W =
[[120 139 149 132 142 119 147 120 135 130]
 [149 111 118 117 109 144 116 128 118 118]
 [149 112 119 117 110 144 117 128 118 118]
 [119 139 148 133 143 118 147 120 134 131]
 [121 127 126 126 127 122 125 127 132 127]
 [120 139 149 133 142 118 147 120 135 131]
 [120 139 149 132 142 119 147 120 135 130]
 [123 138 150 131 141 121 148 120 133 129]
 [117 138 147 133 142 116 146 120 134 130]
 [120 139 149 132 142 119 148 120 134 130]
 [149 112 119 117 110 144 117 128 118 118]
 [149 112 119 117 110 144 117 128 118 118]
 [149 111 118 117 109 144 117 128 118 117]]
Indices start at 1.
(1, 1)	120
(3, 10)	118
(6, 7)	147
(1, 5)	142
(3, 1)	149
(6, 1)	120
(10, 4)	132
(4, 10)	131
(9, 10)	130
(5, 6)	122
(10, 2)	139
(8, 6)	121
(9, 3)	147
(12, 8)	128
(2, 9)	118
(11, 3)	119
(10, 6)	119
(7, 9)	135
(12, 10)	118
(9, 7)	146
(1, 4)	132
(3, 5)	110
(10, 5)	142
(7, 6)	119
(8, 7)	148
(9, 4)	133
(3, 9)	118
(2, 3)	118
(11, 10)	118
(7, 4)	132
(7, 5)	142
(5, 3)	126
(2, 1)	149
(2, 4)	117

A =
[[127 111 128 132 137 128 131 141 140 125 124 130 129 121 128]
 [128 131 128 117 128 134 124 129 150 135 119 123 120 133 128]
 [127 127 128 128 138 127 133 128 136 128 128 133 133 125 130]
 [128 126 117 145 141 128 133 136 128 127 140 133 135 125 130]
 [126 113 131 134 138 132 130 128 144 128 121 128 131 124 128]]
Rows and columns are counted from 1.
row 1 col 1	127
row 5 col 9	144
row 5 col 15	128
row 3 col 4	128
row 4 col 10	127
row 2 col 7	124
row 4 col 4	145
row 4 col 8	136
row 4 col 14	125
row 4 col 3	117
row 4 col 5	141
row 5 col 8	128
row 5 col 7	130
row 2 col 4	117
row 3 col 5	138
row 3 col 3	128
row 5 col 6	132
row 3 col 12	133
row 1 col 12	130
row 1 col 4	132
row 2 col 12	123
row 2 col 10	135
row 2 col 3	128
row 3 col 15	130
row 4 col 9	128
row 5 col 5	138

arr =
[[154 129 129 121 140 154 132 144 119 152 118]
 [149 132 132 117 141 151 132 144 116 149 120]]
Indices start at 1.
(1, 1) -> 154
(2, 11) -> 120
(2, 2) -> 132
(1, 3) -> 129
(1, 7) -> 132
(2, 9) -> 116

m =
[[133 140 118 157 137 126 132 130 139]
 [110 122 138 157 117 120 110 103 118]
 [116 109 147 157 113 127 115 118 108]
 [111 104 133 157 103 135 135 117 110]
 [148 150 123 157 153 123 126 144 145]
 [126 119 145 157 125 126 115 128 116]
 [138 151 129 157 151 116 111 128 142]
 [122 127 133 157 125 124 119 118 124]
 [128 121 149 157 129 123 109 128 116]
 [133 138 103 157 131 134 152 135 145]
 [148 144 135 157 152 122 116 146 137]
 [141 135 145 157 145 121 108 140 127]
 [135 128 146 157 137 122 110 135 122]]
Indices start at 1.
(1, 1) = 133
(9, 2) = 121
(13, 6) = 122
(4, 4) = 157
(6, 8) = 128
(7, 5) = 151
(5, 1) = 148
(1, 6) = 126
(6, 7) = 115
(12, 3) = 145
(4, 2) = 104
(11, 7) = 116
(3, 5) = 113
(7, 1) = 138
(13, 2) = 128
(13, 7) = 110
(5, 5) = 153
(9, 6) = 123
(8, 3) = 133
(7, 9) = 142
(11, 1) = 148
(12, 8) = 140
(5, 3) = 123
(3, 2) = 109
(1, 8) = 130
(13, 9) = 122
(2, 1) = 110
(1, 5) = 137
(4, 9) = 110
(9, 8) = 128
(6, 1) = 126
(8, 1) = 122
(13, 5) = 137
(13, 8) = 135

X =
[[120 122 128 135 132 118 148 120 135 136 129 116 122 116 136 141]
 [116 124 123 126 120 113 132 118 138 138 142 143 125 133 127 132]
 [139 122 119 137 123 119 137 128 127 136 150 126 115 134 114 141]
 [125 131 122 111 123 136 143 133 121 124 129 120 118 116 119 130]]
Indices start at 1.
(1, 1) => 120
(3, 5) => 123
(4, 15) => 119
(1, 15) => 136
(1, 11) => 129
(2, 11) => 142
(1, 14) => 116
(4, 7) => 143
(3, 2) => 122
(1, 8) => 120
(2, 12) => 143
(3, 13) => 115
(3, 10) => 136
(2, 2) => 124
(3, 7) => 137
(2, 10) => 138
(3, 12) => 126
(1, 16) => 141

B =
[[127 129 125 129 131 126 127]
 [128 132 130 129 127 126 123]
 [127 129 125 131 130 129 127]
 [128 130 129 129 132 129 129]
 [127 131 125 130 124 128 126]
 [129 112 125 131 149 106 116]
 [125 128 129 128 131 127 129]
 [128 130 126 129 132 128 131]
 [125 125 130 152 130 122 132]
 [124 133 123 127 131 127 133]
 [128 125 128 125 128 128 129]
 [134 123 127 119 129 126 124]]
Indices start at 1.
row 1 col 1 = 127
row 12 col 2 = 123
row 9 col 4 = 152
row 8 col 3 = 126
row 5 col 3 = 125
row 12 col 5 = 129
row 4 col 2 = 130
row 5 col 4 = 130
row 2 col 4 = 129
row 11 col 7 = 129
row 7 col 1 = 125
row 4 col 4 = 129
row 9 col 6 = 122
row 10 col 4 = 127
row 10 col 6 = 127
row 7 col 5 = 131
row 2 col 6 = 126
row 6 col 7 = 116
row 7 col 6 = 127
row 5 col 1 = 127
row 7 col 3 = 129
row 2 col 7 = 123
row 9 col 3 = 130
row 4 col 6 = 129
row 10 col 1 = 124
row 8 col 4 = 129
row 4 col 5 = 132
row 1 col 7 = 127

data =
[[128 126 130 129 129 130 128 128 129 127 123 129 128 129 129 129]
 [132 129 128 128 128 128 127 128 128 128 127 127 128 128 129 128]
 [143 130 130 131 129 133 124 127 130 127 115 127 127 131 132 131]
 [115 123 130 127 129 127 131 128 129 128 129 131 129 127 126 127]
 [151 136 126 130 127 130 123 128 127 129 125 122 127 130 131 130]
 [131 128 129 129 128 130 127 128 129 127 124 128 128 129 129 129]
 [122 121 134 131 130 133 129 127 132 126 114 133 128 129 131 130]
 [125 125 130 129 129 130 128 127 129 127 124 130 128 128 129 128]
 [131 128 129 129 128 129 127 128 129 128 124 128 128 129 129 129]]
Indices start at 1.
row 1 col 1 = 128
row 4 col 15 = 126
row 2 col 8 = 128
row 3 col 7 = 124
row 5 col 16 = 130
row 6 col 6 = 130
row 4 col 1 = 115
row 4 col 7 = 131
row 8 col 6 = 130
row 1 col 10 = 127
row 3 col 15 = 132
row 7 col 14 = 129
row 1 col 2 = 126
row 2 col 16 = 128
row 7 col 9 = 132
row 8 col 15 = 129
row 9 col 2 = 128
row 9 col 4 = 129
row 6 col 15 = 129
row 5 col 10 = 129
row 7 col 11 = 114
row 4 col 9 = 129
row 6 col 5 = 128
row 5 col 7 = 123
row 2 col 7 = 127
row 2 col 9 = 128
row 2 col 1 = 132
row 2 col 13 = 128
row 7 col 1 = 122
row 9 col 1 = 131
row 9 col 8 = 128
row 1 col 6 = 130
row 5 col 1 = 151
